Rotation paths and how fast each direction turns (deg/step)
Each turn is a multiple of 5 degrees from 10 to 175, or 0.
Each row of a path follows its step; steps can be skipped.

step 3: [ -7  -4  -7  17  -8  -1  -8   3   2  -1   5  13 -18   6 -18   3   6  -4
   0   1  19   6  12  14   3  -2  -5  20   8  -4   7  -1   8  -5  20 -13
  -7  -3 -34  11 -13  11   0  12  20  13  -5  11   1   5  11   2   8  16
  -7 -10 -12 -14 -14 -17 -12  11   8]
step 4: [ 23   0   1  18  16  -3  -7 -10  11  -9  11 -19  11  -8   7  -4  -5  13
 -20 -12  14 -16   4   4 -22   3  25   8 -10 -11   7   1  11 -23   6  -5
   6  10   2 -10  -1   9  -7   2   1   0   6 -11 -10   2   6   2  21   8
  -8  11  13  14   8   5  -6   1 -10]
step 6: [ -6  -6 -27  -6   4   0  -1   8  -7  -1  -6  12   3   5 -18   6 -23  11
  13   5   7   6   2   5 -23   0  -3  13 -16  -9  20  -1  -6 -11   8  -5
  -7   3  11  -7  -9  12  10  -4   5  10  -3 -10   9  26  11  32  -9  -7
  11  -3   2   6   5   2  17   7  -2]
step 10: [ -3  12  -9  -7  11  20   8   6  -3  -4   0  -2 -12  24   0 -10  -4   0
  11  -7   6  11   6   3  14 -15  -2 -29 -14 -14  -3   4   8  -8   4  -1
  -7  -8  17   8  12 -14 -19  -7   2   1  -9   5  20   0  30  -6   2   4
  -8  13  -3 -11  -3   8  10  20  -3]
step 20: [-11   9  -2   3  16   5   2   5   3   1  12 -28   3 -10   9  17  12  14
   1 -12   6  -2  11  10   2  -1  12   3   4   1  12   8  -4 -22   3  -4
  -7   5   6 -18   0  -7   4  13  14   3  15  13   6  -1   0  12 -19  33
  11   4  18  18  14   5 -12   2  -6]
step 22: [  6   5  -5   4   4   3 -14 -13  -4 -10   3  -3  -6 -16 -13 -12   9   1
  -7 -12  16   0   1   0 -13   3   6  12 -23 -18   9   4  12  15   2   6
   3   3  14 -10 -11  24   1  -1   8  -4   0   4  -7  28  26   8  13   1
 -14   1   2  18  16   1   9  15 -13]
step 23: [-18  -3  11 -17  15  -6 -22  -3   2  -1 -17  19   7   2  17  -9  -1   2
  -1 -12   3   8  21   6   2   4   2  -4   1   7  11   7   3 -18 -15  23
  -2  12  14 -10   3  -4 -16   9   9   2  26 -27  12  -5  -4  -4  10  -1
  -6  -3  -1  -3  -4  16  -5   0   5]
step 28: [-16   1  -5  -1  31  20   3  -9 -19   6   4  -1  -8   9  -2  -9  -5  -1
  -6  -5  -1  11  18  13  10  -6  11  -5  -3   0  -4  -7  -4  -8  -4  -1
 -12  -4  -4  11   7 -23  18  11  -5  15 -25  21  10  -5  17 -18  -1   0
  -7 -14 -11 -12  -3   6   7   7   3]
step 30: [  6   1   3   9 -10   2 -22   8   6   4   8 -24 -11 -24  -7 -10 -14  10
  -8 -10 -19   1   8  15  -5 -10   6  -4   8  11 -10  10  -4  11  -6 -11
  -3   1  -3  11  -6  22   9   3  -8  12  14   2   9 -12   9 -19   4  -6
 -17 -13   5   0   4  11   8 -26   2]
step 31: [-11 -17   7   6  24 -12   3 -19  16  21  -4 -17  -6  21  -2  -4  -7   9
  22  13  -5   6  -3  -1 -11  25 -12  -3 -10   5   0   3   4   3   9  -1
   1 -16  21   0 -16   2  -5   1  -6  15 -13  -5   8 -10  14  14   2  -5
  -8  -6 -12  10  -5   4 -10   2   6]
Speeds:
[-2  2 -1  2 -1 -1  2  3  1  1  8 -2  4  1  5  1  2 -2 -2  1 -4  5  0  0
 -5 -3  2  1  2 -4 -3  1  2 -1  1  1 -1  1  0 -7 -4  0 -3 -1  3 -3  0 -2
  1  2  3  3 -2 -5  2 -6  3  4  0 -3  2  3  0]  155
[ 1 -3 -3  0  4  0 -1 -2  0  0  5  5  6 -1  0  2  4  0  3 -2  3 -1 -1  0
  0 -2  7 -1  1  6  2 -2  3  1  1 -1 -7 -2 -3  2  3 -3  0  1  3 -1  1  4
  4  0 -3  1  0  1  0 -1 -1 -1  3 -6 -2 -5 -1]  85
[-2  2 -2  2 -2 -3 -1 -2 -3 -4  2  0  0  1 -5  0 -2 -1  0 -2 -2  2  4  1
  4 -2 -4  0 -2  2 -2  0  0 -4 -3  1 -1  0  1  3  2 -1  1 -1  3 -2 -6  5
 -2  0  2  7 -5 -6  6  7  2 -1  0 -1  3 -1 -1]  95
[ 0  1  2  0 -4 -3  4 -3  0  3 -5 -4  3  2  3 -3 -3  2 -1  0 -2  2 -1  2
  1 -4  2 -6 -1  0 -1  4 -1  3  2  1  1 -3  2  3  1 -2  4  1  4  6 -3 -1
  4  1 -2  1  6 -2  0 -4  3 -3  2 -2  6  0 -3]  20
[-3  2 -3  5  1 -6  2 -1 -2  2 -1 -5  0 -3  3  3 -3 -1 -4  1 -3 -2  2 -1
 -2  1 -1  5  1 -1  7 -3  1  1  6 -3 -1  0 -1  5 -1 -1 -2  0  0  3  5  1
  0 -1  3  5  3  1  0  5 -1  1  2 -1 -1 -2  5]  25
[ 1 -4 -2 -5 -5 -2  2 -2 -7  4 -1  1  5 -3 -2 -1  0 -6 -3  5  0 -2 -3  1
  3 -1  0  2 -2  0 -1  0 -1 -5  1 -3 -2  4  3  0  1 -3  0 -6 -3 -2  1 -1
  4  1 -2  1  0  0  0 -1 -3  2 -3  2  0  2 -2]  40

step 1: [  3 -10  -3   8   3   3   5   1  14  -4  26  11  -6  14  17   1   2   0
  10  22  14  -1   0   0  -7  -5  11  -7   1 -10   4   8   1  11   4 -13
 -12  -7  -6  -7  -5  14  29  -9 -10 -21   9  13   2   7   6  -1  -7 -13
 -12 -23  -1   2  -3  12  11   0 -11]
step 7: [ -3   9  -5  20  -4  -8  -5  -6 -21 -21   0 -12  -2 -15 -26  -3   5   3
   5  -8   7  -3  21  12   0  15 -18   9   2   1 -19  15  -1   0   3   5
  -9  14 -11  10 -19   1  -3  -5   5  -9 -11  14   1   2  12  -3   2   4
 -11   6  12  -3   0 -11   2  21  -2]
step 9: [ -4  10 -11   1   2  -3   7  -8  -1 -22 -17  13  -4   0  -9  16 -13   8
  17  19  -3  12 -15  -2  -5   4  -7  -1  11   4  12  18   0  11  15  25
   1  -2  -3   2  14  10   9  -6   1 -10   3  -6  -1  -4   0   3  -1  14
 -12   6  10  -2 -17  -9  21  -3  22]
step 10: [ -2  -2   7  -9  14  -9  -1  18  10  13  -9   9  -4   9  -1   5   9  11
   2   0   7 -15  -7  16  15  21  26  -1 -25   0 -16   2   0 -25   5 -13
   7  12 -13  -5  12  -7  -9  13  -6   4  -2  -5   8   5  -4  16  -4   9
  -2   7   1   6  -2  16  -2   7   1]
step 11: [  3  -8   4   4   1 -14  -4   5 -14 -25  -7  10 -12  -5  -2  -2 -25   2
   3  -4  13   3  14 -13 -14  17  15 -11  11 -11   8  13 -12  18  -2   3
 -10  -8   6   9  -8 -12  12  13  -8   5  11  -7  14   7   6  -7  11   1
  11   9  -6  -3   5  -5   4  -7 -24]
step 14: [  1  -2 -16   1  -3 -10  -6   0   1  -4  11  -5  19   8  11  -2   0  22
 -13  -2  -3  -2   1   5 -11   7  -6 -18   0  11 -19   6   2   5  -3 -21
  22  27   4 -25   2  -3   0 -19   3  -9  -2 -25  -5   5   2  -3   0  -2
   1  15   3  -5  13  -3  -3   4   7]
step 19: [  7  -5   2   6  -2 -21  -3   7   1   2   8   6 -12  -2  -4  13  12  13
  10  20  -6  -3  13  -6 -13  -9 -15   1  28   1  12  -3  -1  -7   5  11
   8 -26   0  -7  -3  -3   0   5  -7   5 -15  -7   7  10   9  -1   2  -1
   9  -6  -9  -4   2  35  -4   3  15]
step 22: [ -3 -10  -6   1  -7   7  14  -3   5  10   9  15   8   3  -6 -14 -10  10
  -9 -16  11  10   5 -15 -26  11  11  -3  -3  -7  -4  -3  17  10  -6  13
 -13  -3 -10  12  28 -11  -8 -11  -2  -9  -7 -10  -4  -7  18   5   9 -23
   2  -9   7  11   2  -6  -6   5  -1]
step 23: [  4  -5 -11  -2  -7   0   3   2 -11  -5  -5 -10 -11  -6  16   0   2 -14
  -2  -1  15   4 -20   1   9   7  -4  20   1 -10   9 -20  -9 -13   1  -6
   2 -11  16 -19 -11  -4   1 -12 -15  -1  -9   2  -2  12  -3  11  18   4
   1  -8  -2   6  -7   3 -27 -25  16]
step 32: [ -6  -7 -24  12  23   5   4 -11   4 -10   2  -9  -1 -12 -21  13  -6   2
  23  -4  10  -2   5  -1   0  -9  -6  -1  -2 -12 -16   3  -1  -2  -4  -5
   4  -9  -7  -7  18  -7  -1 -12   6   7  17 -22   4 -17   8  -4 -17   1
  12  -1  10  -3  15  -3   1 -20  -2]
Speeds:
[-3 -1 -4  3  0 -1 -3  5 -1  3  0  2 -5  0  2  2  3  5  3  4  3 -3  0  2
  3 -6  1  1 -1  0 -2  2  4 -2  0 -3  4  2  0 -1 -2 -2  3 -6 -1  3  0  3
 -2  4 -1  0 -5  0  5 -4  4  1  1  3 -5  0  0]  160
[-1 -2  2  2 -4  0  4  4 -1 -2  2 -8 -2  1  0  4 -1  2  0 -1  3  1  5  1
  3 -3 -2 -1  1  2  5 -5  2  2 -3 -2 -2 -2  5  2  0 -5  3  2  0 -3  2  4
 -1  1  2  6  3  0  0 -1  0 -2 -3  3  3 -2  3]  95
[ 0  0  1 -1 -1  2  2  4  1  2 -1  7 -5  4  1  6 -3  2  0 -5  2  0  2 -3
  1 -2  2  6 -1 -4 -1 -2 -3  1 -1  5 -3  8  5 -1 -1  0 -5  0 -1 -1  0 -3
  2  0 -3  1  2  1 -1 -1 -1 -3 -3 -1 -2  1 -2]  60
[-3 -4 -1  2 -4  1 -3 -1  5 -1  0  3  3  0 -2 -4 -1 -1  3  4 -3 -3 -2  2
 -3 -1  0  3  6  2  3  0  0 -1 -1  2 -8  1  3 -1  0  5  2 -1 -3  4 -2  0
  0  3 -1  2  7 -5  0 -3 -1  1 -1  2 -1 -3  0]  100
[ 5 -4 -1 -4  7  0  2  0  0 -1  4  0 -1  0  0  2 -2  5  3  2  3  0 -3 -2
 -2  2  3  1 -1 -1  2  4  4 -3 -5 -1 -6  1 -4  1  2 -1  1 -1  0 -2  0  1
  1  0  4 -1  3  4  2  1 -4  3 -1  2 -2 -7  1]  35
[-3  0  1 -3  2  3  2  0  0 -1  5  0  0  0 -2  0 -1  2  0  2  2  1  1  6
 -3  3 -3  1  0  1  0 -1 -4 -1  1  2 -4  4 -2  1 -1  2  4  2 -1  0  4  2
 -1  3 -6  1 -5  5 -2  4  7 -1  2  2  5 -1 -6]  10
